One turn sends every row of this set to another row. A few are shown first. Where does it send the rows asked after them?
Nuz: [ 17 -48  19   6  14 -12  17 -10  -2  15   7  30   6  11   7   7  -5  11
  39]
tipaf: [ 30 -37   3  12  -8 -14  25 -12   1  30  21  24  -5 -27  -4   3  17  15
  31]
madiv: [ 12  28   1 -28  27   9  10  24  -4   0 -10  -5 -25 -19  11 -13  15  25
 -23]
diset: [ 35 -35  -3   9 -11 -21  18 -14   0  28  25  35 -11 -18 -10   6   4  12
  28]
lumit: [ 27 -32  -2   7  30 -14  11   5   3  36   7  26  14  -5  -1   0 -12  -6
  32]
rakef: [ -8  15 -12   8 -36 -19 -33  -7  22 -21 -11 -17   4  -9   8  33  13  27
  -3]
gotal: [ -4  23   6 -33  22   7  19  17 -13 -16   5  -4 -32   3   8 -19  12  16
 -20]
letul: [ -7  17 -25  13 -38 -27 -15  -7  13 -19  -3  -9  17 -22  16  46  -5   3
   3]
zevi: [ -6  26 -39   6 -22 -29 -26  -3   4 -28  36  16  14 -20  -2  19   6   2
  11]
lener: [ 21 -51  16  18   8 -14   7  -1   6  12  16  20  -3   8   7   1 -20 -11
  27]
dano: [ -5  28 -19  14 -14 -21 -16   1   6 -17   6  17  23 -31  17  36  39  21
  27]
ran: [-18  32 -29  -1  -8 -18   4  -6  -2 -12   7   1  36 -26  10  32  32  16
  23]
nife: [ -3  27 -35   2 -17 -15 -33   3  22  -5  -1 -24  18 -26  -4  19  10  14
  -7]
pid: [ 20 -30  -3  16 -15 -25  33 -10   0  37   4  15 -14  -1   1  20  -4 -21
  22]
Vidon: [ 31  29  -3 -14  31  -3 -14   1  -5  -5 -11  29 -28  -1  25  30 -30  21
  -9]
Solab: [ 20 -43   3   0  19  -8  24  -6   3  33   2   5  20  -7   3   2 -21  -1
  23]
vore: [-16  42 -29  -5  -3 -17 -16   0  10   2 -14  -9  24 -10   0  29  34  21
  10]
Deliz: [-29  22 -24  -5 -22 -20  12 -18  -6 -27  16  -5  30  -8   8  33  19  11
  17]
Poti: [ 13  14  15 -23   6   1  -6  16  -3 -27   2  12 -49   3  12 -10   4  30
 -22]
lozuf: [ 20  11   6 -26  31  16  -1 -13 -14 -28  24  18 -12 -18  19  -2 -10  45
  -3]
Bes: [ 11  20  16 -19   9   0   6  21   2  -7 -29  -4 -41   1  23   9   2  20
 -27]
roro: [-19  25 -14  11 -19 -18 -34   0   9 -33  23   6  -2   5  -1  12  34  10
  12]
rese: [ 14  26   6  -6  24  -6  -5   2  -7 -18  -4  22 -36  19  33  28 -27  -6
  -9]
vud: [ -1  26   3  -9  31   5  11   2 -12 -20   7  -1 -25  16  32  12 -22 -24
 -11]
ver: [ 14  29  -4 -33  18  -1   7  21  -1   3 -17  -5 -33  -6   8  -2  -9  18
 -32]
gop: [-28  35 -33 -19 -12 -19  -5 -16  -1 -15   8 -11  21   8 -10  19  20  22
   7]
ded: [ -4  22 -21  17 -22 -24 -28  -1   5 -33  27  26   9 -20   9  28  27  14
  23]
Dob: [ 16 -37   4   0  26 -13  19  -6  -6  23  20  30  11  10  -4  -3  -9   1
  37]
fodib: [  9  23  -3 -36  14  -1   5  13  -9 -15   7   5 -38   4   0 -15 -10  20
 -28]
Divuv: [ 28 -27 -11  10 -12 -29  25 -10   1  41  10  25 -14  -5  -8  18 -12 -13
  20]
zug: [  0  21   5  -8  37  19  18   6  -8 -13   4 -21  -8 -10  37   5  -9 -17
 -11]
tiboz: [  9   9  20  -2  31  26  11   5  -3 -21  -1 -20  -8 -28  45   6   5  11
  -7]
Seno: [ 12 -36   6  17 -13 -19  42 -11  -2  29  10   8  -9  -3   5  12   6 -20
  26]
goro: [ 31  26  -9 -28  37   6  -8  -7 -11  -8   7  26 -14 -16  15  13 -24  39
  -7]
Futug: [-12  31  -9  16 -15 -18 -32   7  16 -16  -9   3   4  -5  11  31  44  18
  15]
Pufiz: [ -2  16  21 -21   7   2  12  15  -7 -24  -7   0 -45  13  19  -3  11  17
 -22]
Dafu: [ 21  17  16 -17  14   5  -6  26   3 -11 -16   5 -39 -16  20  -3  14  33
 -21]
bivi: [ 20 -37   4  12  -3 -11  36 -10  -2  31  19  11   1 -27   0   0  21   4
  31]
movel: [-16  31 -37  -3 -13 -15 -30   0   9 -20  29 -11  14 -10 -12   0  17   4
   0]
voda: [-23  12 -15   7 -40 -24   0 -18   2 -33   6  -8  17  -4  18  43   7   9
  10]
navim: [-25  15 -13  -6 -34 -20 -18 -20   7 -33   7  -9   4  15  -1  26  15  27
   3]
suna: [ 12 -36   3  14  -7 -13  43 -11  -3  28  16   6  -1 -14   2   4  17 -11
  29]
vav: [ -2  26 -42   6 -26 -28 -21  -2  12 -13  16  -2  21 -29   2  30  -8  -2
   2]
tep: [ 23 -48  17   9  14 -10  18  -6   6  27  -9  16  12  -3  12  12  -9  11
  32]
Zuk: [ 15   1  24  -9  26  24   2  -6  -7 -34  15  -1 -14 -24  37   2   5  38
  -1]
mafut: [ 33 -30 -10   8 -10 -26  20 -13   0  34  21  34 -15 -10 -13  10  -8   1
  24]
gab: [ 15 -48   5   3  13 -10  20  -7  -1  18  22   9  10   5  -1  -6 -25 -11
  23]
Gelu: [ 30 -42  11  20  18 -14   2   8  10  28   1  24   2  -4   9   8 -13  -8
  31]

Vidon -> rese
lener -> gab
diset -> mafut
And these:
nife -> rakef
Pufiz -> gotal
ran -> dano

One turn sends every row of this set to another row. A few are shown first. Where does it send the rows asked after them?
bibi: [-6  7  3 14 16 -1 49 10 -2 19  3 33]
nolek: [-33 -13  -2  12 -27  13 -18  13  28 -11  25  -5]
gul: [ -7  11 -15 -20 -19 -11  -4  34 -28 -30   9  24]
fer: [-13   0 -36  -5   6 -30  29   1 -27  15  30  34]
Gamo: [-36 -11  18   6 -11 -13 -16 -28 -26  10  29   0]
vib: [-42  27 -31  -2 -18 -26  12  20  -7   2  12  29]
nal: [ 14 -16  28 -13   5  -7   7 -12 -22 -26  13  23]
zagir: [  4 -22 -23  23 -15 -35 -15  -4  20 -27  11  -9]
fil: [  2  -4  12   1   5  10  12  27  22  -6 -21   1]
Raru: [ -6   0  -7 -13   8 -37   8 -17  13  19  50  11]
Lese: [ 23  -9   1 -17 -16  16 -25   7  -4 -11  25  -6]
Bozut: [-12  -1  -5  12  19  -9  58  -1   2   6  10  23]
Memer: [ -5 -18   1 -20  -8 -46  27 -12  14  10  32   1]
lin: [-31   9 -26  -9 -11 -15   0  30 -37 -13  34  15]
Gar: [ 27 -14 -25  20 -21  -2   5 -29  -4  -5  -5  -8]
sinuz: [ -7 -16 -25  -2  18  20 -11  -9  -3 -18  16 -17]
pizo: [-15  -9 -33  35 -21 -22   0 -13  -1  -7  51  28]
leno: [-18  16 -31  12 -24  -4  11   2  21 -31  24  38]
gare: [-33  -6  -1  26 -42   0  13  10 -13  33  29  25]
zav: [ -3 -20  22   1 -12 -11  18 -35 -35  11  13  18]
dozi: [ 17   3   2   0  -5  -1  27  17 -19  34  -5  34]
karod: [-8  7  6  4  3 10 36 20 -9 30 -8 28]
gede: [ -8  -1  10   3  22  -7  22  26  23 -15 -11   3]
seze: [  5  -8 -24  -7 -37  11  30 -12 -18 -21  14  35]
Nuf: [-13  -5   9   9  18 -24  30  29  14 -26  -1   2]
vik: [-25   6  -6  50   5 -10  24 -15   7  20  29  16]
ponu: [  4 -12 -29   6 -23  13  14  -3  -7 -42  39  24]
bepon: [  6 -13 -26 -17  12 -43  15  10  -5  -5 -11  -3]
fedo: [-15  17 -19   2 -18 -16 -38   7 -18   4  -3  -9]
kup: [-25  -5  10  33 -21  16  -9  18  30 -10  12   2]
Petub: [ -9  20 -25   6 -17 -36  11   2  -1  17 -28   7]
Kune: [ -7   6 -24   4 -10 -30  -9   4 -34  22  -9 -17]
gur: [-19  -8  24  -8   6  -9 -27  -5 -13 -27  29   6]
libi: [ -4 -12   0 -12 -41   2   7   4 -37  28  30   5]
Kugo: [ 12 -16  13  -1 -17 -54  13   1  14  -6  35   8]
piver: [ 34 -10   7 -18 -22   1   2  11 -29  12  10   5]
Zaf: [ 29   0 -11  14  22   0  -6  10 -35   0   5  11]
Zuga: [-26   3   7  47   4 -26  -4  15  19 -11  16  -6]
firo: [-34  -4  10  39  -6  -7  -3  15  31 -12  12  -6]
sez: [ 17  -4   1 -14  10  12  -3  20  23 -11  -9   5]
Fumot: [ -2 -20  -3  29 -25 -16  18  18 -53   4  18  16]
mez: [-34   6   4  35 -23  15  16  11  -1  27  26  29]
Budav: [-32   4   4  49 -12  -3  23  -1   5  23  26  23]
delo: [ -2  -1 -28  15 -36   6  -5 -38  -8  13   1   1]
kefav: [ 14   8 -25  20 -24 -13   9 -16  27 -16 -15  16]
Mise: [  9   2   5   7  -1 -45  -6  -4  14   3  53  18]
naken: [-15 -12  -6 -11 -35  17 -19   0 -11   4  47  -6]
kig: [-38 -35 -17  13 -27   5  12  -1 -20 -13  28 -13]

Gar -> ponu
seze -> gul
fil -> kup
And these:
gare -> dozi
Zaf -> sinuz
bibi -> gede
Nuf -> Zuga
libi -> piver
Gamo -> zav
Raru -> Memer
pizo -> fer
kefav -> leno

One turn sends every row of this set to another row. A few are shown first. Where does it send the rows asked after them?
Vur: [ -3  43   5  -3  27  39  10 -23   0  -3  -8 -34  -4  -3   8  15]
Nuka: [-10  -6  14   1  37  19  60 -25 -17 -13   2 -11   0 -17   3 -25]
Tok: [ -9  30  23   6 -32 -19 -11  10  12   5   8  25  -1   7  10  -8]
kan: [  0 -14  17  -9  29  10  61 -20 -13  -4 -16 -15   5 -18  17 -29]
sabop: [-15 -25  22   5  29   7  59 -16 -15 -12  13  -1   0  -5  -3 -23]
govu: [-11  44 -13 -22  24  -5   4  -5  -5   4  -7 -39 -14 -12  29 -28]
lupu: [  5  35   0 -24 -10 -29 -24  -6   7   8 -15  26  14   0  -3  -2]
boku: [-30   1   6  -6   6 -33   0  16   0   2  37 -11 -16  20   6 -18]
gera: [ -5 -22  32  -6  -8 -12   8  11   9  13   6 -12   6  33  10  18]
Los: [ -2 -25 -17   1  24  32  12 -18  27  -9  13   0  28  13 -15  -1]
binok: [-22  11  19  14  16  20   7  -8   1  -8  33 -12  -7  23 -16  25]
fiz: [  7 -36 -12  -8  16  20  12 -11  31   0  -1  -2  34  16  -1  -4]
diz: [  6 -10 -24  -4  30  42  13 -25  26  -8  -3 -10  29   2  -6  -4]
papo: [  4  52  -7 -21   0 -16 -23 -16   3   3 -16  20  11  -9  -5  -3]
gibu: [ 15  10  18 -24   3   7  11  -4   7  19 -35 -34  11   7  35   9]
Lef: [ -4  65   8   4 -14   7 -10  -8   7   0  -9   8  -4 -16  15 -12]
dava: [ -4  -5 -21  15  14 -10  62 -22 -26 -15  17  12   3  -4  -9 -10]
bor: [ -6  49  -6 -13   2 -14 -25 -15   2  -4   3  29   7  -3 -18   2]
nupi: [-32  39 -10   0  29  -2   1  -5  -8 -10  35 -23 -23   0  -1 -19]
mefug: [-17  52  15  15 -17   1 -12  -2   7  -5  17  21  -8  -2  -2  -6]
gokun: [ -7   5   2 -28   1 -37   3  15   2  16  -6 -28  -6   8  35 -28]
Dutef: [ -5  33   1 -15  -7 -29 -25  -5   6   2   3  33  11   6 -16   2]
mipel: [ 14 -21 -19 -14  21  29  14 -18  29   1 -17 -11  34   4   7  -8]
Gava: [  6 -22 -15   4   1 -26  63 -12 -21  -4   3  11   9   2   5 -14]
darob: [ 14  -6 -22  -4   7 -16  64 -19 -23  -2 -19   0  12 -11  16 -18]
vamun: [  6  11 -28   6  19   0  64 -29 -27 -13  -4   1   4 -15   3 -15]
Neti: [ -5 -33  25  -5  21  -3  60 -10 -11  -3  -4  -5   6  -5  11 -27]
Mudo: [  3  44  17  -6 -29 -13 -10   3  12  11 -18  11   3  -6  26 -14]

Neti -> sabop
Vur -> gibu
And these:
Gava -> dava
mipel -> fiz
Mudo -> Tok
govu -> gokun
Dutef -> bor

